Each named move below is a turn or a mirror, shown by a few rows before and after it. Which moves, in which order, take the first row of each later pair to the second? The first pair is answered.
govum (before -> after):
 184  -17   49   55  -21    5   69  173  -33   86   88   13   49  -73   -9   55 -131  -96 -105 ->   91  -43   77  -48   32  -86   54  183  100  -28   67  -53  126   71  -29  107   56 -151  -76
   2  -54   90  261    6   18 -164 -123  -31  -35   49   69 -140  102  -77 -241  -25  377   -8 ->  -93  -68   93  187   76  -62 -136  -90   73 -179   15   23  -54  191 -108 -225  143  340   34
  41  -75 -324 -113  151 -198  -90  -20 -258  -45   19  -82 -184  195   47  473  -24 -541 -101 ->  124  -45 -327  -37   81 -138  -84  -56 -354   71   37  -20 -254  115   31  444 -196 -446 -133
  65   73  151  -30 -106  130   61   54   -4   68  -27   43  189 -169   24 -117 -151  164 -155 ->  -29   59  194 -144   -6   29   56   91  132 -114  -52  -55  295   -2   35  -69   68   80  -90
zez (before -> after):
-153  -28 -100   41    7  282 -228   10  -58 -102  127   57 -237 -137 -118 -318   15   -2  103 -> -138  -19 -130   42   12  233 -208   -4  -82  -82  125   48 -285 -137 -108 -264   -6  -39   96
 185  -26 -163  101  -93   47  -34  -66 -262  254   51   31 -189 -248  -53   37 -276   53 -100 -> -106   75  135   18 -145  186  -28  208   38  -27 -102    8  199  -85  -92 -255  -51  364  108
-133  139  154 -254   29   41 -130   66  150  -81   31  105  175   10   61 -308   70  264  158 ->  155   73 -159 -191  109 -119  -93 -211 -177  228  163  135 -227 -175   95  -20 -148  -83  -57
lav (before -> after):
 137  -21  126   81 -232  127  146   85 -230  235   16  191   74 -191  -55  -64 -385  288  -63 ->  -80   61   43   64 -234  227  -38   14 -138   62 -127  169  101    1  -70 -334  -96  450   52
  71   84  120  147 -196  252   -7  155 -147  249  -18  101  181 -355    9 -211 -359  315  -85 -> -106  130  -28  130 -155  305 -234  -52 -112  129 -171   53  108 -139   32 -469  -69  404    7
-105    6  -94  -48  -53   51   -7  -88   19  -71  -27  -50   -3   77   19 -114  131   60   30 ->   10  -10 -158  -50  -11  -25   41 -133  -54   -7   13  -57 -122   23   59   11   83  -97  -60
kavol (before -> after):
  90   36  133 -154   38 -119  216  126   95  -68   33    8   59   42  -72   43 -128  -68  -61 ->   56   15 -122 -144  124 -122   29 -134   17  -59  -24  -33 -163  167  -64  -28   76 -141  -57
-42 -81 205 -87  91  -3  40  66  49 -96 -36 -10   2  34 167 -40  82  71 -28 -> -60 -90  99 -91 129   0 -17 -31  26 -96 -79 -17 -62  84 163 -56 109  35  -1
 116  -29  -82  -32   53 -102   87  -25  -56   43  101  -42  -48  -74   -2  171  -43 -154  -62 ->  146  -12  -55  -25   76 -103   86  -23  -51   34   89  -47  -27  -69    9  161  -25 -157  -80
Mogu (before -> after):
  59 -122  112   58   11   -4  141   77 -120  -49  118   47  -31 -184   64  148 -131 -121 -124 ->   82  -74   16   88  -25   56   27  -66 -198   27   62   82 -169 -235   61    2 -136  -44 -146
 167  -19  -76   60  167    1   61   -9   16 -153  105  -89  -75  147   90   24 -161  -68   71 ->  184   -6  -93   77  146   18   38  -28  -16 -142  111  -74  -97  143   98   -6 -173  -34   71
 -85  -44  110   43  163   81   30  201 -225 -259   22  -32  233  123  -13 -120  202  -23  -21 ->    1 -105  163   33  155   15  117  263 -251 -242  113  -49  197   34    1   13   91 -123  -82
Pairs:
Between the rows of a pair lie 2 to 3 moves.
  55  140  145  102 -184  262  -73   63  -26   84 -102  132   65 -239   -3 -237 -199  384  -12 ->    5  145   74  110 -146  301 -170   -5   -9   41 -142  119   74 -140  -41 -310  -86  401   46 | zez kavol zez
  67 -317 -180  112  125 -207 -128   35 -184  424 -125  259 -302  -29  -88 -157  -29  -96  132 ->   -6 -249   37  149  -27  -22 -115  241 -114  397 -154  327  -84  -84 -128 -364 -135  186  200 | kavol Mogu lav
  46  -31   40    0  -49   -4   93   52    1   -7   78   47 -136 -162   87  283  -97 -145   25 -> -120   68   23   38 -156  173  -98  -23   58  -83  -59   77 -105  -80   50  -89   96  163  147 | Mogu Mogu zez
-341  -73   58    7 -119  129 -224 -115   98 -171 -130 -109  138  199  -86 -265  202  348  107 -> -172  -83 -172  153 -139  169 -315 -361 -166  104 -115  -47 -202   72  -70 -249   -7  261    1 | govum kavol lav
  56 -106  204   41  -47   52  141  153 -125  154  196   24  -31 -193  -58  122 -315  -32  -81 ->   -4 -161  132  -81  139 -145  142  132   -8  -31  196 -103   36   22  -28  272  -38 -252  -70 | govum zez
 -75  129  334  132 -303  346 -106  235   25   84 -202   94   99  -64   52 -312 -193  367   79 ->  257  -57 -146  154  -31  -30  -48 -146 -295  334  -14    7 -390 -116  123  224 -224 -318 -178 | govum zez
 -21   67 -264  146   86   98   66 -227 -228   54 -193 -172 -282  182  -28  140  190 -327  -56 ->  144   52  -93  191  -20  106  244  -30 -289  219  -77  -87 -219  -70  -35  287 -166 -320 -134 | kavol lav zez
   4   48  128  111 -133  184    1   76  -99   65  -32  107  -28 -121  -15 -245 -222  235   34 -> -187   40  173   13  -35  106  -21  118  130 -171  -71   12  140   93  -31 -257   83  216  126 | Mogu govum
  75 -151 -193  -83  119 -249  133 -108 -147   81   45   66  -57 -131    9  255   -4 -291 -163 ->  -38  -13 -260   58  -94   59 -136 -253 -202  164 -125  166 -146 -134  -13 -196  -34  115  -70 | zez govum kavol
   4  -32  -85  -14  296 -115  -62  -69 -119 -191  128  -13 -106  205  120  189  156 -107   59 ->  -47  -25   73  -39  279  -93   -1   86   10 -286  120   -9   57  199   91  153  188  -37   78 | zez lav zez
-118   18  340  -69  -47   14  231  362  242 -185  -17  -18  373   29  -60  -26  -42  110   87 ->   65 -102 -198  -91  228 -257  117 -116  -61   -9   59 -138 -161  148   11  308  105 -438  -66 | zez kavol govum
  10 -141 -419  126  192   50 -306 -370  188   -7 -136  103 -238   48  -12   15  391 -147    8 ->  248 -154 -371  224   79   98 -191 -324    1  230  -24  222 -326 -240   -8  139  -27 -153 -140 | lav Mogu
  12  146  237   67 -129  167   90  215  128 -127   59   52  279 -116   44 -147 -150  304  296 ->  -98  164  144   63 -113  178  -29  125  149 -184  -11   22  243    2   53 -267    0  357  356 | zez kavol zez
-227  150 -332   56  136  131 -193 -175   68   16 -229 -148 -268  333   57 -170  464  -94   27 ->  207  107  -61  166 -117  178  157   77 -180  414   27   62 -306 -270   69  102 -377 -135 -207 | govum lav kavol
 -47  155 -134 -183 -325  193 -181 -179  193 -246 -231  121   -3    1 -131 -327  249  409  147 ->  352  -37 -401 -181 -118 -177   47 -350  -93   34   14   79 -360 -204  -42  305   16 -214 -133 | Mogu zez
 131 -151   24   36 -248  162  -84   62  -66  174   54  -83   77 -429  -19   17 -242  185  -16 ->  123 -268 -173 -101   17 -174  -49  -84  -30   29  107 -269  -21 -227    8  335   64 -217  -80 | govum zez
-220 -257   32 -172  249  -94 -156   -5   90 -118  -41  -65  189  -55 -109  381   97 -163   68 -> -311 -230  -66 -143  187  -19 -298 -111  104 -131 -145  -54  129   16 -126  180  232  -48  121 | govum Mogu govum
  87    6  226    9  -78  219  120  323   67   85  109   45  -13 -238  -47    1 -238  153 -112 ->  -92  -40  254 -151  105   13  122  326  244 -180   91 -114  106   56  -32  131  130  -20  -34 | zez govum
 -65   84 -212   67  -95   98 -407 -461 -293  150 -285   21 -368  -15  240  -57    3  104  -13 -> -257  162  269   20 -257  240 -289  -33   -9  -68 -338   70   94  -36  184 -243  -21  496  128 | kavol lav
-140   75  262  -13  104  -32  155  194  196 -230   31  -16  261   26   13 -148    1  164   69 -> -144   73 -205   66  185  -17 -155 -260  -15 -128  -68  -24 -129  154   58 -286  198  104   55 | govum kavol govum
 -10  -22  301  -57  -90 -121  243  368  304  -32 -220  136  317  -46  -42   -7  -22  190   34 ->  -79   -1 -287   43    9  -84 -174 -212   97   93 -416  114 -164  184   -5 -281  276  143   96 | govum kavol zez
